Here are the same points, seen from different sides; a view may also be mirrored.
A view may leave some points out. In some views, one point has been moved. Which views, in the order they come, and which point in each? Write no view if no view has one.

Scene 1 (5 views)
A:
  gumo [-0.34 -1.60 -0.73 -0.84 -0.60  0.91]
  Febo [-0.08 -1.44 -0.42 -0.65 -0.56  0.99]
  Datog [-0.64 -0.71 -2.96 -1.85 -1.78  0.43]
  lide [-0.04 -1.61 -0.95 -0.53 -0.14  0.62]
  koto [-2.03 -0.60 -3.15 -2.12 -1.41  0.70]
  dobez [ 0.20 -1.64 -0.57 -0.50  0.27  1.45]
  lomos [ 0.04 -0.98 -2.66 -1.46 -1.87  1.37]
  nufo [-0.77  0.06 -3.11 -1.15 -2.14  1.05]
  Nevuk [ 0.02 -0.34 -0.70 -0.95 -0.81  0.52]
  Pesi [-1.25 -0.40 -3.06 -2.13 -1.94  1.42]
  padu [-1.23 -0.13 -3.49 -1.54 -1.95  0.81]
B:
  Febo [-1.10 -1.36  0.23  1.88 -0.17  0.08]
  nufo [-0.88 -1.12  2.67  1.16  1.33  2.12]
  dobez [-1.64 -1.12 -0.55  2.12  0.09  0.17]
  gumo [-0.85 -1.37  0.28  2.06  0.23  0.12]
  delap [-1.79 -0.97  0.22  1.64  0.03 -0.28]
  lide [-1.23 -1.46  0.00  1.66  0.61 -0.03]
  koto [-0.16 -0.57  2.57  2.09  2.45  1.28]
  Nevuk [-1.22 -0.74  0.95  0.98 -0.02  0.11]
C:
  nufo [-4.10 -2.78 -4.92 -4.52  3.96  1.91]
  dobez [-3.82 -2.36 -7.53 -2.41  2.87  4.06]
  lide [-4.42 -2.49 -7.42 -2.49  3.28  3.29]
  lomos [-3.93 -2.65 -5.64 -4.03  4.53  3.03]
  gumo [-3.97 -2.46 -6.94 -2.16  3.44  3.12]
  Mav [-3.55 -2.39 -7.16 -2.96  3.06  3.25]
  koto [-3.22 -2.59 -5.90 -4.12  4.65  0.73]
  Pesi [-3.17 -2.81 -5.28 -4.33  4.63  1.74]
  Febo [-4.08 -2.67 -6.76 -2.11  3.16  3.44]
  padu [-2.80 -2.38 -5.02 -3.45  4.31  1.29]
  delap [-4.00 -3.31 -7.30 -2.42  3.10  3.74]
D:
  padu [-1.33 -0.72 -3.94  0.97  1.83  0.80]
  nufo [-1.07 -0.80 -3.66  1.63  2.03  1.03]
  koto [-1.86  0.08 -3.65  0.27  1.57  0.62]
  gumo [-1.37  1.49 -2.30  3.00  0.46  0.75]
  Mav [-0.65  1.13 -2.38  2.62  0.19  0.35]
  delap [-1.26  0.84 -1.76  3.41 -0.02  0.29]
  lide [-1.25  1.20 -2.36  3.06 -0.28  0.95]
  dobez [-0.63  1.54 -2.15  3.50 -0.17  0.33]
  Pesi [-1.51 -0.14 -3.80  1.13  2.05  0.09]
  Datog [-2.04 -0.52 -3.68  1.68  1.33  0.58]
  lomos [-1.34 -0.22 -3.87  2.61  1.41  0.21]
  Febo [-1.24  1.37 -2.00  3.37  0.45  0.73]
  Nevuk [-1.28  0.19 -1.58  2.98  0.74  0.80]
E:
  lomos [ 2.38  1.01  1.50 -1.17  1.48 -5.15]
  padu [ 2.05  0.66  2.71 -1.09  1.73 -3.78]
  nufo [ 2.58  0.85  2.53 -1.23  1.09 -3.97]
  Mav [ 1.58 -0.72  0.96 -0.71  0.34 -5.98]
  Datog [ 1.55  1.03  1.88 -1.08  1.50 -4.22]
  dobez [ 1.62 -0.76  0.21 -0.64 -0.08 -6.53]
  koto [ 1.06  0.38  2.88 -0.53  1.87 -3.97]
  delap [ 1.17 -0.17  0.26 -1.20 -0.24 -6.18]
  Nevuk [ 1.45  0.21  1.06 -1.23 -0.63 -5.38]
  gumo [ 1.34 -0.03  0.66 -0.19  0.01 -5.88]
  Pesi [ 1.84  0.88  2.93 -0.92  1.84 -4.62]
  Febo [ 1.53 -0.05  0.50 -0.27 -0.30 -6.11]
Views that do not fit: C
  out of place in C: padu
